Rotation paths and how fast each direction turns (degrees each step)
Each turn is a multiple of 5 degrees from 10 to 175, or 0.
Each row of a path follows its step; steps can be skipped.

step 13: [-33  30  16 -25  27 -44  20  -8 -14 -14   5 -58 -29 -23  -3 -15  -4  13
   6 -26 -45  20 -29  -8  -5  36   2   6   1   6  -6  27  16  17  39  16
   6  -1 -10   1   8   5  -4  -9  23  18 -12  29 -23 -20 -31  -7  33  12
  33  18   3  13  10   2 -17   1  20 -30 -17 -44  -1  -5  11  50  18  12
 -28  28 -14 -24   8]
step 26: [ 20  20  26 -16 -22  -3   3 -12 -11 -42  19 -67 -40 -23  -7   8  -2 -16
  12  -8  10  23  -7  32 -12  -5 -19 -39  25  -1 -28 -18   1 -19 -23 -10
  10 -26 -16  20  12 -17  -5   1 -16  -4 -17  15  -9 -34  13  35 -26   1
 -34   4 -30 -18 -20   2 -33  -7   3   4 -13 -42 -23 -23   3  43 -28   7
   1  -8 -12 -12  43]
step 27: [-15 -13  22  34 -14 -25  12  15 -25  21  38 -50 -19   2  17  37 -30  -9
 -14 -39   4  35 -26 -13  11  39 -14 -18 -19  31 -24 -17   9 -10  23   2
  17   2 -11 -13 -26 -20  -1 -17   1 -13  -2   7   3  -1  47  38   8   3
  21 -29  45  -6  -4   1 -34  19  34 -22  12 -14 -25  19  -1  19   1  -9
   4 -21   4 -33 -17]
step 32: [-53 -18 -26  -3  13 -28 -42 -19   7  -9  23  -8 -31   1  -3  17  18  20
 -16   6   0  22   3   1  -8  22 -10   7  14  16  47  -1  17 -13  14   6
  24 -28 -24 -11  20   8  -9  -6  30  11 -19 -11 -45   2  37  -7 -12   1
  47  18  -2   7   6  38 -22  12  27   3 -21 -66 -18   6   8   5   1  38
  20   5  27 -19  -6]
step 36: [-41  16  20  -3  42  35   3 -23  13  12  -3 -16  -5 -26   7   9  11 -22
 -31   6  -9   2 -22  -6   2   0 -13 -18 -28  11 -36   0  23 -26  23 -29
   6  10 -22  32   5 -24  10  27  21  17 -47 -14  -1  -4  -9   3  29  36
  -5  57  -9 -42  -7  17 -20  25  22  -5  11 -11   0 -21 -19  25  14  15
 -15 -11  19  15 -51]
step 37: [-21 -20   0   5  -1 -26 -32   9   8 -33 -32  -5 -14 -39   3   0  39  -7
 -14 -35  34   4 -11 -17 -49   3   3 -14   2   6 -11  -3  28 -45 -17 -25
   1  -6  -6  16  -7   9  19  15 -24   3 -24  15  10 -18  39  34 -31  26
 -44  -6 -21  14 -22  46 -30   2 -10 -27  12  -8 -12  13  -2  22  21  31
  -4  26  29   7   1]
step 40: [ 23  27  30 -53   7 -10 -17 -11  -5 -21  38  29 -23 -22 -16   5  22  14
  -5 -50  14  55 -14  -4   3 -10   0 -24 -40 -20 -11 -26   8 -10  -5  -3
  18   6  12  -9  15  -2 -34  29 -18 -16   5   0  -2  12  27  -3 -22   5
  23  38  10  -1 -36  14 -25  10  -1 -30   1 -23  -1  31   9  33   9  28
  24 -16  17 -34 -11]
step 42: [ -2 -28  23 -16 -36  -2  18  -9   5 -22  -6  19 -11 -33  -5  33  -3  30
  11 -44 -32  30   7  17   7   9 -35 -11 -17 -29 -28 -53  26 -16  16  12
  10  10  25  14   5 -15  29 -17  15 -32   6  20  10 -23   6  57   8  16
  25  -1  19  13 -23  18 -29  19  -6  -1   8 -33  26  17 -14   6  17  44
  15   5 -11 -21  -4]
step 45: [-14   4  26 -14  -3 -23  32  -1   7   7 -15 -46  -3 -17  28   4 -23  11
 -23 -40 -41  17   1 -28   1  15  26   4  27  15 -10  29   2  10  11  -6
  48 -13 -34 -16  18  -3 -12 -13   9 -12 -14  27 -12  -6  19  28   2  18
 -28  29  17  25 -56  -9 -44   8   3 -14  -6 -23  -1   8   6  46  -1  34
  -4  18   8 -22  31]
Directions:
[  2  -3  -3   1 -11   2  -1   3  -8  -1   5  -4   7   0   4  -2   4   1
  -7  -4  -6  -1   7  -2 -10  -5  -2   0   0   6   1   0  -1  -6  -2  -4
   0  -4  -2   8  -6  10  -9 -12  -3   1  -4   1  -8   5   6   0   9   0
  -1  -2   8  -6   1  -1   7   3   1  -4  -7  -3   3   1  -2  -1  -9  -4
  13   1   6   1   2] : 65
[ -7  11  -3  -5   6   9   0   5   1   0   1  -8   4   0   2   2   0  -1
  -2   2  -6 -11   0   5   6  -3  -7  -2   2   0  12  -3   2   1   2   1
   9  10  -7   3   0   0   1  -1 -15   7  -1   2  -5  -4  -3   0  -5   1
   3   5   4   7  -4   3   4 -12   0   4   0 -10   2   4  -5   4   0   2
   0  -2   2   3   4] : 170
[ -7  -2 -13  -2   0  -3   7   1   1  -1  -3  -1  13   4   2   1   0  -4
   4   4  -1  -4  -6  -4   8  -6   2   5   4   4   2 -11   0   2  -6  -1
  -4  -5   1  -1  -1   1  -3  10   3  -8  -6   8   2  -5  11  -3   5  -6
   3  -4  -7  -2  -2  -4  -6  -2   3   0  -8   0  -8   4  -1   3  -1   7
   2  -5   1   7  -3] : 160
[  5   2  -3  -7   6  -9  -2   9  -4  -1   6  -3   7  -3  -4  -5   1  -3
   6   0  -2   6  -5   5   3   6  -7  -7  -5   5  -4  -7  -3  -3  -3   0
 -10   8   3   1  12   3   1   2 -13   6  -4  -7   4   4   0  11   8   5
  -4  -5  -5   0   5   1  -1   0  -3  -5   2   4  -2  -3   7   5   2  -1
   5   0  -2  -1  -2] : 25
[-2 -6  3  9 -1  9  0 -2 -4  1  2 -3  4  9  8  3  3  8 -5 -3  2  3 -4 -1
  0  3  4  0  4 -2  5 -4 -3 -8  0 -5 -1  2 15  2  1  6  5  5 -6  6  9  1
 12 -5  6 -2 -5  8  4 -7  3  4  2 -6 -1 -3 -7 -7  3  3  0 -4 -1  7 -3 -3
 -5  3  4  6  7] : 170
